(in the rows, 128 means zero)
Named turns come first, each shown by rows before and after it. Which turns, in which order, take the first row of each pair that follows to the second? Write the first one first, as in the answered first pair.
Rudor (before |-> after):
[125 130 130 140 136 128 112 127 139 129 107 146 106] |-> [120 136 141 149 135 141 113 131 143 127 119 144 109]
[121  96 146 109 125 117  97 131 137 130 131  96 132] |-> [121 120 147 114 126 137 106 144 145 129 161 100 138]
[ 78 140 167 158 101 179  92 125 152  95 168 130 152] |-> [105 183  91 125 144 159 139  98 164 147 183 142 149]
[122 143 152 182 121 155 104 104 134  85 152 108 131] |-> [139 175 106 163 145 150 135  90 144 120 169 117 132]
nal (before |-> after):
[142 173 116 124 150 151 167 134 132 155 151 145 129] |-> [132 164 111 127 142 120 137  73 167 119 141 106 135]
[142 160  97 135 177 138 129 121 169 147 127 157 133] |-> [134 157 136 142 131 140 130 120 162  97 149  81 166]
[135 179 115 144 144 159 135 116 128 144 167 131 160] |-> [133 176 105 142 147 144 123  93 144 141 158 128 156]
vobo (before |-> after):
[121 176  72  89 138 136 186 117 170 158 196 116 133] |-> [133 117  75  71  99  96 193 131 103 166 132  75 128]
[143 150 147 113 125 115 159 122 155 105 153  59 159] |-> [148 160 138 114 133 120 168 127 157 118 163  73 160]
[101 116 139 164 132 124  87  91 184  86 127  96 123] |-> [120 169  94 145 175 151 133 116 185 139 165 150 121]
[116 159 121 137 140 113 123  90 181 143 175 145 155] |-> [139 147  91 110 136  99 162 121 128 187 151 144 149]
Now pairs of rows:
Between the rows of a pair lie 2 to 3 turns.
[148 147 129 106 127 127 140 106 170 102 151  93 145] |-> [155 110 142 100 108 130 154 168 100 130 114 106 133]	nal vobo Rudor
[127  99 117 122 118  98 109 115  96 144 109 106 127] |-> [136 134  94 114 146 118 134 131 106 171 139 138 122]	vobo vobo vobo
[115 128 137 139 135 138 113 145 138 120 125 171 124] |-> [124 147 113 128 142 141 138 145 139 132 141 164 130]	nal nal Rudor
[112 130 163 141 119 169 136 182 103 122 137 165 131] |-> [126 179 116 120 136 156 171 138 133 130 175 133 152]	nal nal Rudor
[131 147  83 118 117 149 155 126 133 143 138  98 124] |-> [113 119 106 131 107 132 112  99 151 111 111  91 114]	Rudor vobo
[146 136 107 124 126 137 148  84 148 119 146 102 159] |-> [157 107 120 121 102 139 163 132  92 139 120 102 154]	nal vobo
[114 136 128 125 113 125 125  90 154 111 145  96 146] |-> [125 103 114 110 107 106 138 115 108 138 105  98 136]	vobo vobo Rudor
[ 99 155 109 117 107 141 149 177  82 169 132 151 160] |-> [ 93 127  86 112 105  79 104  90 122 136  85 104 154]	Rudor nal
[138 137  76 112 172  99 116 107 141 180  97 189  90] |-> [107 117 148 152 149 128  62 112 163 126 101 196  88]	Rudor vobo
[119  77 144 143 129 127  94 140 108 142  71 183  91] |-> [105 112 193 166 101 171 104 160 125  89 138 148 126]	Rudor nal nal
[149 161  95 122 137 123 140 122 121 142 134 113 135] |-> [136 121 133 136 109 112 109 120 106 112 111  90 135]	vobo nal vobo
[117  93 120 131 146 115  91 140 110 161  82 193  86] |-> [120  97 145 135 124 142 115 188  76 158 109 178 100]	nal nal
[125 135 125 129 137 150 135 159 120 147 141 155 126] |-> [111 107 143 141 124 127  94 118 141 108 116 135 126]	Rudor vobo vobo
[128 116 136 127 112 143 124 129 125 107 122 116 142] |-> [134 139 108 119 139 140 132 122 139 131 134 146 134]	Rudor nal
[129 128 140 123  92 146 112 137 173  89 139  84 130] |-> [141 138 139 122  99 174 138 192 141 122 150 125 123]	nal nal nal
[129 148 133 126 127 120 118 105 168 135 165 112 133] |-> [145 118 119 107 112  98 137 125 120 159 127  98 132]	vobo vobo
[155 116 138 135 110 129 113 142 112 103  79 127 121] |-> [157 154 145 139 120 164 134 164 121 104 125 139 134]	Rudor vobo
[122 114 150 137  89 135 138 120 121  94 128  84 136] |-> [125  85 138 140  98 114 118 120 107 121  79 127 107]	nal vobo nal
[146 155 120 109 125 153 146 143 112 167 147 126 134] |-> [147 118 111 106 125 120 120 117 109 170  96 130 117]	vobo nal
[118 152 122 130 168 161 125 176 106 144 167 192 111] |-> [117  74 138 118 108  94  99 134  71 105  88  97 117]	Rudor vobo nal
[124 137 104 103 155 131 133 172  86 153 126 138 153] |-> [ 99 104 135 130 141 116  69 129 124 105 100 133 147]	vobo nal vobo
[ 99 177 162 160 121 156 100  78 203  63 201  91 164] |-> [137 202  55 118 188 127 153  70 192 160 175 164 131]	Rudor nal nal
[129 105  92 160 136 122 105 102 119 124  95 132 122] |-> [127 138 107 168 145 162 126 145 118 132 140 157 129]	Rudor nal Rudor
[104 111 147 134 151 132 102 143 129 132 112 188 111] |-> [105 101 146 129 126  97  97  92 143  95 106 116 133]	Rudor vobo nal
[139 127 111 117 101 101 118  64 154 103 127  56 146] |-> [136 151 128 125 101 130 123  82 162  88 162  59 161]	Rudor Rudor
[148 119 130 148  84 142 114 131  68  92 110 101 128] |-> [143 121 129 160 107 156  99 145  80 110 103 166 101]	nal Rudor
[117 136 124 142 146 132 115  94 173 123 108 165 107] |-> [124 142 128 140 150 151 130 137 147 145 116 187 106]	nal nal
[130 153 154 146 142 145 136 175 132 127 158 147 130] |-> [136 121 114 134 155  85 103 104 157 128 102 132 110]	vobo nal
[131  80 144 149 128 128  88 138 134 129  98 126  83] |-> [135 131 113 143 165 140 106 123 175 150 135 149  84]	vobo Rudor Rudor
[133 163 141 125 113 142 104 126 152  93 128 106 127] |-> [138 127 129 121 110 119  99 129 123 112  84 116 107]	vobo Rudor Rudor
[137 133 113 127 114 119 151 125 116 136 134 103 136] |-> [132 118 133 136 103 125 143 131 114 121 134 102 139]	Rudor Rudor
[111 125 118 153 137 128 151 157  97 137 159 105 116] |-> [113 120 108 146 131 113 154 144  99 132 150  86 124]	Rudor nal nal
[125 158 130 130 133 142 135  79 171  95 167  94 150] |-> [146 159 116 108 122 145 186 127 114 132 165  83 154]	Rudor vobo nal
[113 102 151 122 108 135 109 151 114 118  98 107 124] |-> [119 139 140 118 120 162 139 172 117 133 142 116 136]	Rudor vobo
[142 122 120 133 136 124 150 135 104 124 134 140 133] |-> [138 122 115 138 147 122 132 119 126 124 131 157 127]	vobo Rudor nal
[138  58 171 131  75 114 124 165  59 102  85  88 129] |-> [134 195 126 134 159 166 142 113 188 103 217 140 153]	vobo Rudor
[135 131  97 118 137 116 132 107 138 132 121 124 130] |-> [132 120 119 118 112 123 140 129 112 121 124 100 139]	nal Rudor Rudor
[118 142 131 130 147 158 111 139 153 119 143 161 118] |-> [134 129 137 116 120 153 147 174 104 125 138 122 129]	vobo nal nal
[118 122 154 130 101 130 129 124 116 106 135  90 139] |-> [129 148 126 118 119 137 158 129 114 129 154  93 143]	Rudor vobo
[143 152 122 137 130 123 146 127  96 129 131  86 138] |-> [139 123 120 135 134 102 123 112  96 127  94 101 122]	nal vobo
[178  98 134 112 121 100 122 120 105 164  64 105 127] |-> [162 140 128 130 160 120  94  78 188 145 107 144 125]	vobo vobo Rudor
[124  98 159 154 123 177  82 110 107  99 128 127 123] |-> [151 143  78 122 166 158 129  82 120 150 140 143 120]	Rudor Rudor
[161 168  76 127 129  91 142 100 135 150 140 113 126] |-> [146 115 137 151  81  87 102 113 106 105 110  80 129]	vobo Rudor
[134 127 164 153 115 191 124 143 161  89 158  53 126] |-> [173 115  94 105 133 151 180 163  97 171 109  69 107]	vobo vobo Rudor
[144 156  87 112 124 115 166 113 128 136 137  79 151] |-> [146 147  90 112 132 130 173 154 101 164 127 122 132]	vobo nal
[118  97  88 132 150  85  75  63 164 144  76 167  89] |-> [ 97  98 195 170  98 171  81 183 110 108 132 171 112]	Rudor nal
[148 123  78  75 157 136 175 125 134 169 148 124 116] |-> [113  68 144 115 127 126  90  85 168  94 116 111 102]	Rudor vobo
[126 115 130 116 151 112 122  97 139 125 111 138 138] |-> [130 118 127 115 156 123 132 118 127 142 114 157 130]	nal nal
[134 167 114 109 149 151 146 139 139 152 159 122 126] |-> [119 131 121 121 147 120  97  91 167 123 120 118 116]	Rudor vobo vobo
[121 102 174 149 112 133  90 120 132 110 103 144 105] |-> [121 152 153 145 145 152 108 111 171 117 148 165 114]	Rudor nal
[148 132 111 103 152  92 162  80 143 148 119 106 139] |-> [118 133 156 135 146 122 117  78 180 108 138 128 141]	Rudor vobo
[132 139 121 146  90 155 180 156 115 116 148  58 155] |-> [110  79 161 171  83 148 114 162 112 102  91 101 119]	nal vobo Rudor
[110 141 159 169 101 120 100 140 126  93 133 129 157] |-> [118 119 140 160 111 110 100 158 102 130  92 166 131]	nal vobo vobo
[137 116 128  95 115 113 109 150 103 130  81 107 142] |-> [135 126 116 102 150 125  95 146 134 147  86 166 124]	Rudor nal
[156 123 105 104 116 117 169 158  75 150 121  95 138] |-> [141 120 144 119  98 139 157 178  75 125 135  87 143]	Rudor Rudor
[111 103 182 135 106 161 129 154  82 130 148 124 148] |-> [102 127 159 142 153 164 106 121 138 142 156 184 128]	nal Rudor Rudor
[128 135 133 131 147 131 119 124 144 130 135 148 123] |-> [132 143 141 129 134 136 135 137 134 124 151 126 135]	Rudor nal vobo
[133  98 135 124 114 111 109 124 126 122 106 123 131] |-> [141 127 103 110 137 110 135 115 138 148 125 130 131]	Rudor Rudor Rudor
[123 101 140 175 156 105 124 145 183 174 139 155  84] |-> [121  69 171 176 108  91 123 152 147 143 124  87  98]	vobo vobo nal
[ 99 109 155 160 133 134 121 190  76 152 116 171 100] |-> [ 91  99 122 156 156  97  89 121 122 151  90 180  84]	nal nal nal
[129 171  80 131 157 141 148  96 160 113 121 107 123] |-> [108 168 131 154 133 172 129 122 161  81 139  99 134]	Rudor Rudor Rudor
[113 137 142 157 149 138 108 139 135 136 123 182 112] |-> [120 175 120 148 153 145 135 122 153 135 164 149 138]	Rudor nal vobo
[153 154 132 127 145 155 174 130 137 135 188 126 139] |-> [158 112 133 115 111 115 170 115 101 127 144  68 147]	vobo nal nal
